Rotation paths and how fast each direction turns (degrees a step)
Each turn is a multiple of 5 degrees from 10 to 175, or 0.
Each row of a path follows its step; steps can be skipped.
Rotation 1:
step 0: [ 3.10 -0.09 -1.05 -0.35 -0.30 -0.08  0.00 -0.09 -0.11  1.14  1.17 -0.70
  1.80 -0.56  2.23 -1.40  3.77  2.33 -0.42 -0.24 -0.34 -1.70 -0.67 -0.18
  0.38  0.07  0.26  1.76 -0.36 -0.21 -0.72  2.70 -0.59  0.02  2.07  0.44
  0.13 -0.47  1.85  1.06  0.27 -1.17  0.76 -0.22 -0.01  1.25 -1.55 -3.07
  1.07  1.51  0.50 -1.01  0.58  0.09  2.82 -1.22  2.75  0.55 -1.55  0.70
 -1.56  0.67  1.49 -0.28  0.86 -0.14]
step 1: [ 3.05  0.81  0.90 -0.34  1.24 -1.34 -2.21  0.68  1.76 -0.59  1.07 -0.01
  0.45  0.81  0.26  1.24  0.40  1.08 -0.90  0.28  0.15  1.48  0.41  1.89
 -1.01 -0.81 -1.84  2.20 -0.36  1.58  0.56  0.24 -1.02 -0.34  1.72  1.45
  1.42 -1.42  1.47  0.11  1.44 -1.32 -0.30  0.48  0.30 -1.56  0.90 -1.42
 -0.89 -1.77  0.10 -2.33 -1.81 -3.01  1.11 -0.73 -2.16 -1.60  0.84 -0.53
  3.50  0.10  0.47  1.41  0.25  0.08]
step 2: [-0.03 -3.02  2.00  1.99 -0.16  0.30  0.43  0.30  2.18 -0.58  0.51 -1.02
 -2.56 -0.74 -1.79 -1.16  0.48 -0.47  1.07 -1.75 -0.02  0.37 -0.92 -0.68
 -0.21  1.06 -1.28  3.82  2.43  0.34  0.56  0.71  1.18 -1.00  1.36 -0.96
  0.75 -0.89  0.80  1.03 -0.30  0.21  1.06 -0.94 -2.25 -0.90  0.76 -0.91
  0.10 -1.45 -0.11  3.28  2.61 -1.85  0.22  1.04 -0.81 -1.08  0.25 -0.45
  0.06 -1.81  0.01  1.03  0.33 -1.24]
step 3: [-0.74  0.91 -0.75 -1.89 -1.65 -0.98 -0.52  1.29  2.65 -0.39 -0.39  2.52
 -2.17 -1.18 -1.21  1.79  0.70 -1.43  3.22 -1.23  0.97 -0.02  2.07 -1.80
 -0.94 -1.30  0.53 -1.46  0.39  1.32 -0.01  2.48 -1.54 -0.14  1.32  1.46
  1.58  1.23  1.37 -1.25  0.01 -0.31  1.72 -1.94 -1.19  0.10  0.00 -0.88
  0.49 -1.18  1.40  0.65 -0.37  0.11 -0.04  0.67  2.35  0.83  0.97  0.40
 -0.57 -0.17 -0.29 -1.79  1.01 -2.17]
step 5: [ 2.15 -2.10 -0.67 -1.01  0.62  0.15 -0.20 -0.01 -0.60  2.99  0.35  0.52
  2.00  0.97 -1.03 -2.54 -1.13 -1.31  1.21 -1.98  1.67  0.83  1.36 -0.15
  1.43  1.56  1.28  0.13 -0.67  0.04 -0.05 -1.76 -0.28 -1.46  0.47  1.75
 -0.09  0.79  0.55 -0.16 -1.52 -0.05 -0.68  0.00 -1.06  0.23 -1.45 -1.18
  1.43 -2.89 -1.12 -0.74  0.87 -0.91 -3.16 -1.81 -0.93  2.19  1.95 -1.69
 -1.33 -0.15  0.37  1.22 -0.70  1.15]
step 6: [ 1.48 -0.66 -1.44  2.50 -0.99  1.31 -0.15 -0.42 -1.11  1.55 -1.72  1.12
 -1.08  1.13 -1.26  0.50  1.42  0.42 -0.46  1.70 -0.95  0.55 -0.89 -0.32
 -0.24 -1.62 -0.41 -1.28  2.18  1.59  1.69 -0.62 -1.93  2.67  0.62  0.28
 -0.07  2.81 -0.48  0.31  0.65 -0.81 -2.61 -0.68 -2.02 -0.76 -0.04 -0.84
  0.69 -1.61 -0.20  0.03  0.52  0.90  0.89 -3.22  2.14  0.90 -0.12  0.82
 -1.10 -0.37 -0.54  3.26 -0.80  0.06]
step 7: [ 1.00 -3.29  0.91 -0.56 -3.23 -0.15  0.01  0.40  0.01  0.95  1.79  0.05
  0.43 -0.61  0.46  0.39 -0.31 -1.62 -0.40  0.67  0.04  0.75 -0.57  0.15
  0.16 -1.25  1.58 -0.21  0.44 -0.17  1.42 -0.87  0.51  0.70  0.23  1.13
  2.17 -1.69 -2.36  2.61  2.79 -0.78 -1.43 -0.73 -0.29  0.44 -2.55 -1.87
 -1.57  1.26  1.41 -2.21  0.83  2.61  0.82  0.25  0.12 -0.34  0.20  0.61
  2.08  1.48  1.20  0.74  1.69 -1.42]
step 8: [ 0.14 -0.14 -0.16  1.69 -1.47 -2.71 -0.62 -2.64  1.79  2.14  0.92 -0.53
  1.31 -1.90 -0.21 -0.76 -1.04  0.68 -2.00 -0.06  0.88  2.30  1.31 -2.18
 -0.20  0.24  0.64  0.32  2.05  1.35 -0.62 -0.95 -0.55 -1.31  1.45  1.56
 -1.01 -1.90  3.33 -1.44  0.08 -0.35 -0.32  1.11  0.79  1.61 -1.10  1.01
 -0.06  1.47  1.00  0.62  1.74 -0.39  0.93  0.14  1.56 -2.23  0.03  0.09
  2.08  0.53 -0.16  1.57  0.25  1.29]
step 9: [ 0.52  0.32 -0.09  0.19  0.72 -1.98  0.29  0.81 -0.81 -1.86  1.63  0.57
  0.72 -1.56 -0.06  0.26  1.54  1.32  0.99 -1.10  0.69 -0.30 -0.74 -0.03
 -0.29 -0.65 -1.32  1.94 -0.41  1.22 -1.06  1.13 -0.28  1.05  3.99 -2.21
  0.98 -0.61 -0.43 -1.12 -1.19 -0.51 -1.47  0.77  1.94 -0.40 -2.63 -2.31
  2.01 -2.11  1.65  1.03  1.34  0.15  0.02  0.53  2.41  0.75 -2.46 -0.93
  0.67 -1.23  0.29  0.81  1.38  2.25]
step 10: [ 2.71  0.01  0.12 -1.23  1.04 -0.38 -1.48  0.16  0.67 -1.77  0.37  2.99
 -2.10  1.10 -2.53 -0.98 -1.08 -0.83  2.47  0.16  0.63  1.39 -1.22  2.39
 -0.79 -0.76 -2.54  0.66 -0.38 -0.79  0.15  0.84  0.99 -0.44  2.43  1.86
  1.07 -1.27 -0.40 -2.91  3.15  0.59 -1.84 -1.19  0.29  0.71  0.09  1.71
 -0.75 -0.54 -0.57 -0.22 -0.25 -0.30 -0.13  0.61 -0.79 -1.21 -0.78  0.62
  1.14 -0.30 -1.77  0.44 -0.46 -0.11]
Directions:
[-0.24  0.51  0.07 -0.16 -0.39 -0.21 -0.52  0.01  0.09 -0.03  0.21 -0.34
  0.23 -0.18 -0.05 -0.56  0.12  0.76 -0.02 -0.08 -0.19 -0.23  0.03 -0.43
 -0.04  0.32  0.63  0.58  0.18 -0.04 -0.08  0.15 -0.48 -0.03 -0.18  0.05
 -0.25  0.22  0.22 -0.10  0.53  0.04 -0.25  0.61  0.43 -0.04  0.03  0.17
  0.24 -0.75 -0.30 -0.76  0.12  0.57 -0.31  0.16 -0.30 -0.18 -0.17 -0.07
 -0.16 -0.12 -0.22 -0.18  0.28 -0.49] => 90
[ 0.18 -0.66  0.05  0.36 -0.49 -0.04 -0.10  0.00  0.01  0.09 -0.15 -0.11
 -0.29  0.16  0.23  0.19  0.14  0.01 -0.06  0.04 -0.25  0.37  0.64  0.44
  0.35  0.00  0.09 -0.04 -0.14  0.28 -0.01  0.01 -0.61 -0.04  0.34 -0.13
 -0.02  0.25  0.34  0.41  0.26 -0.38  0.40  0.28 -0.55  0.05  0.17 -0.66
  0.41 -0.45 -0.18  0.03 -0.12 -0.90 -0.23  0.45 -0.09 -0.14  0.44  0.40
 -0.53  0.29  0.12 -0.47  0.20 -0.43] => 20
[ 0.06 -0.16  0.02  0.77 -0.24 -0.28  0.18 -0.15  0.37 -0.27 -0.03 -0.36
 -0.05  0.16  0.61 -0.26  0.69  0.03 -0.39  0.04 -0.15  0.10 -0.01 -0.54
 -0.25  0.53 -0.09 -0.38 -0.17  0.26  0.00  0.32  0.64  0.45 -0.12 -0.77
  0.09  0.07 -0.91  0.06  0.07  0.03 -0.28 -0.01  0.00 -0.02  0.52  0.02
 -0.11 -0.63  0.04  0.28  0.02 -0.04  0.14  0.29 -0.02 -0.19 -0.22 -0.44
 -0.24  0.22  0.09  0.38  0.09  0.31] => 155
[-0.15 -0.02 -0.06 -0.04  0.15 -0.12  0.13  0.46  0.25  0.41  0.40  0.12
  0.03 -0.37  0.19  0.53  0.01  0.42  0.05  0.62 -0.04 -0.27 -0.22  0.00
 -0.46 -0.27 -0.13  0.39  0.30 -0.02 -0.36  0.35 -0.74  0.48 -0.28  0.26
  0.77  0.42 -0.58 -0.46 -0.47 -0.56  0.08  0.35 -0.29  0.23 -0.06  0.11
  0.38  0.00 -0.30  0.12 -0.41 -0.02  0.11  0.23  0.20  0.40 -0.18 -0.04
 -0.10  0.57 -0.11  0.09 -0.21  0.32] => 125
[ 0.10  0.62 -0.19 -0.27 -0.44  0.28 -0.08 -0.35 -0.09 -0.04  0.25 -0.60
  0.10  0.14  0.14 -0.18  0.15 -0.54 -0.07 -0.07 -0.02  0.12 -0.30  0.17
  0.20 -0.08  0.33 -0.43  0.00 -0.52  0.29  0.38 -0.14 -0.01  0.16  0.33
 -0.04 -0.02 -0.19 -0.06  0.11 -0.01 -0.54 -0.48 -0.01 -0.23  0.27 -0.38
  0.71  0.58 -0.63  0.18 -0.36 -0.19 -0.77 -0.24 -0.27  0.40 -0.06 -0.11
 -0.62  0.23 -0.40  0.38 -0.28  0.12] => 55
[-0.50  0.22  0.24  0.26  0.53 -0.75 -0.04  0.56  0.39  0.25 -0.20  0.05
  0.30 -0.01  0.74  0.32 -0.03 -0.37 -0.38  0.01  0.40  0.17 -0.38  0.10
  0.50  0.07  0.07  0.45  0.22  0.05 -0.39 -0.74 -0.08 -0.38 -0.35  0.11
 -0.33 -0.39  0.33  0.15  0.10 -0.01  0.20 -0.12  0.46  0.02  0.00 -0.39
 -0.05 -0.30  0.13 -0.10 -0.36 -0.42 -0.27 -0.18  0.00  0.08 -0.07 -0.17
 -0.38  0.02 -0.26  0.72  0.15  0.24] => 100
